Rotation paths and how fast each direction turns (degrees per step):
Each turn is a multiple of 5 degrees from 10 to 175, or 0.
Each row of a path follows its step; steps can be skipped.
path 1
step 3: [-20   5  29 -15   7   0  -6  34 -23 -12   4  -3   4   4 -30  11 -14 -12
 -23  12 -25   7  15  46  24  -3 -10  30 -14  -4 -12  35 -21  -3  -9   0
   6 -14  -1  -9  15  12   8 -11   7 -14  10   9 -12   8   9  -8 -38 -11]
step 4: [  5  23   4 -11 -15   4  19 -10  21  17  13  -6   6   5 -18  36 -18  -6
 -17  -5   5  15 -15  26  23  -7  21 -11  15  24   9  22 -37   6 -12  -9
  12   4   2 -13  31  15 -17   9  -3  12  -6  42 -27 -11  10  -1   7  25]
step 7: [ 23  20  -3 -15  -4   8   8  -2 -32  22  37  -8   9  38 -18   2 -23  11
 -14   8  16  10  21  11  23  -6   3 -16   8   2  29   7   8  -9 -12 -22
   8  15 -15  -7  11 -17  21   7 -16  22   6  16 -45  14  -2  -6  17   4]
step 8: [ 14 -22 -13  -1  -1   2  -3 -16 -11  -1 -16   4  14  29  -7  28  -8  13
   0 -10  34  26 -15 -19  36 -28  -3   9  -7  15  -7   3  10 -19 -19 -15
  45  17  26  -3  25 -14   7  -8 -27 -10  10  -5  24  17  -1  -7   4  -8]
step 9: [  1   3  -3  11 -11   7 -16  11  -7 -14  11 -30   9  23 -26 -17  31  42
  24  -8  24   2 -35 -26  10   7  11  27  11  11 -15 -29  -5  16   9 -21
  -1  -5  19   6  24   1   4   2   1   3   3  -7 -12  20   6  32 -14  12]
step 14: [-17  31  17  25  21  -4  19  -3 -27   2  -6  27   1  29 -19 -21  14  -3
  11  -4  -9  17  30  14 -25  19  16 -13 -17  29  -5   5 -14 -20   0 -14
 -14   8   3  -9  -3  -4   4 -24  14 -13  27  -7  -8   1  33 -20 -22   6]
step 15: [ -4  20  10   1  11 -20  41  13 -34  -1  24  -8 -21   6 -15  35  -3  -5
   3 -12  -7  21  13  10 -11 -26 -11  -6 -10  32 -15  14 -14  -6  17  16
  31  26   1  15 -19 -11   6  -2 -10 -16  -5  17 -35   3  -8  14  10   2]
step 17: [ 19  -8  12  25   8 -31 -18   4 -11 -24  11   8  -4  46 -28  -7   2  -4
  32   1  16  10   8   5  -5  17   3 -16 -14  10 -19 -16 -24  18   3 -15
 -26 -19  20  -3   8 -22  13 -12  -9 -34   3 -12  11   4  10  -4  -9 -30]
step 18: [ 22 -15 -23   7 -11  -6  18  21  -3   7  23  -8 -29  22 -21 -13  -1  -9
 -16  19   7  23  27  -7  14 -13   4 -14  -9  27 -12  -3 -32  22  23  14
   9  -3  -9   5 -17  -7  36   1  19  -7 -11  11 -19  32  -1  19 -25  14]
[ -5  -1  -3  -2   6  -3  -1  10  -4   0   1  -5  -2   0   2   4   3  -4
  -8   0  -1   3   0   3   0   3  -5  -7   5  -4  -4   0   4 -12  -6  -5
   2  -3  -4   7   2 -12  -6   4   1   4  -2  -3  -5  -3  -3  -1  -2  -2] : 85
[-2 -3 -6  3  0  1  5 -8  2  6 -2 -6  4 -2  0  3 -2 -1 -4 -6  2 12  9  1
 -2 -2 -1 -6 -2 -1  0 -1 -5 -6 -5  3  7  3 -4 -1  4 11  1 -5  1 -4 -7 -3
 -3  3  0  7  3  1] : 100
[-1  4 -7 -4 -3 -3 -2  0  0  3 -1 -2  1  1 13 -6  5 -3  4 -2 -3  8  0 -3
  8 -8 -2  6 -5 -8 -5  1 -1  1 -3 -8 -7  1  6  2  1  3  7  6  5  3  4 -5
  1 -2 -3  4 -1  3] : 35
[ 1  5 -2  0  3  7  1  2 -4  4  2 -9 -9  8  6  1 -1 12 10 -3 -1 -5  2 -5
  1 -1 -4 -4 -3  4  0  3  7 -3 -3  0  4  0  3 -5  0 -3  4 -7  4 -4 -3  1
  1 -5 -2 -3  4 -7] : 45
[ -1   3  -4  -3 -10  -1   0   1   1   2   2  -6   5   0  -6  -8   1   3
   4   2 -11   2   7  -6   5   9   1  -3  -1   4   1  -3   6   2   3  -6
  -1   5  -6  -2   1   0  -9  -3   1   7  -1  -2  -1   1   4  -4  -3   7] : 155
[ -6  -3   5  -2  -2   4   2   8  -4   5   3  -7  -3  -3  -9   3  -1   0
   1   3   2  -2  -6  -5  -2  -6   5   3  -5  -4  -7  -1   4   5  -4   0
   0   5 -10   3  -7   7   3   1   0  -3  -3   1  -3  -3  -1   6 -10   0] : 120
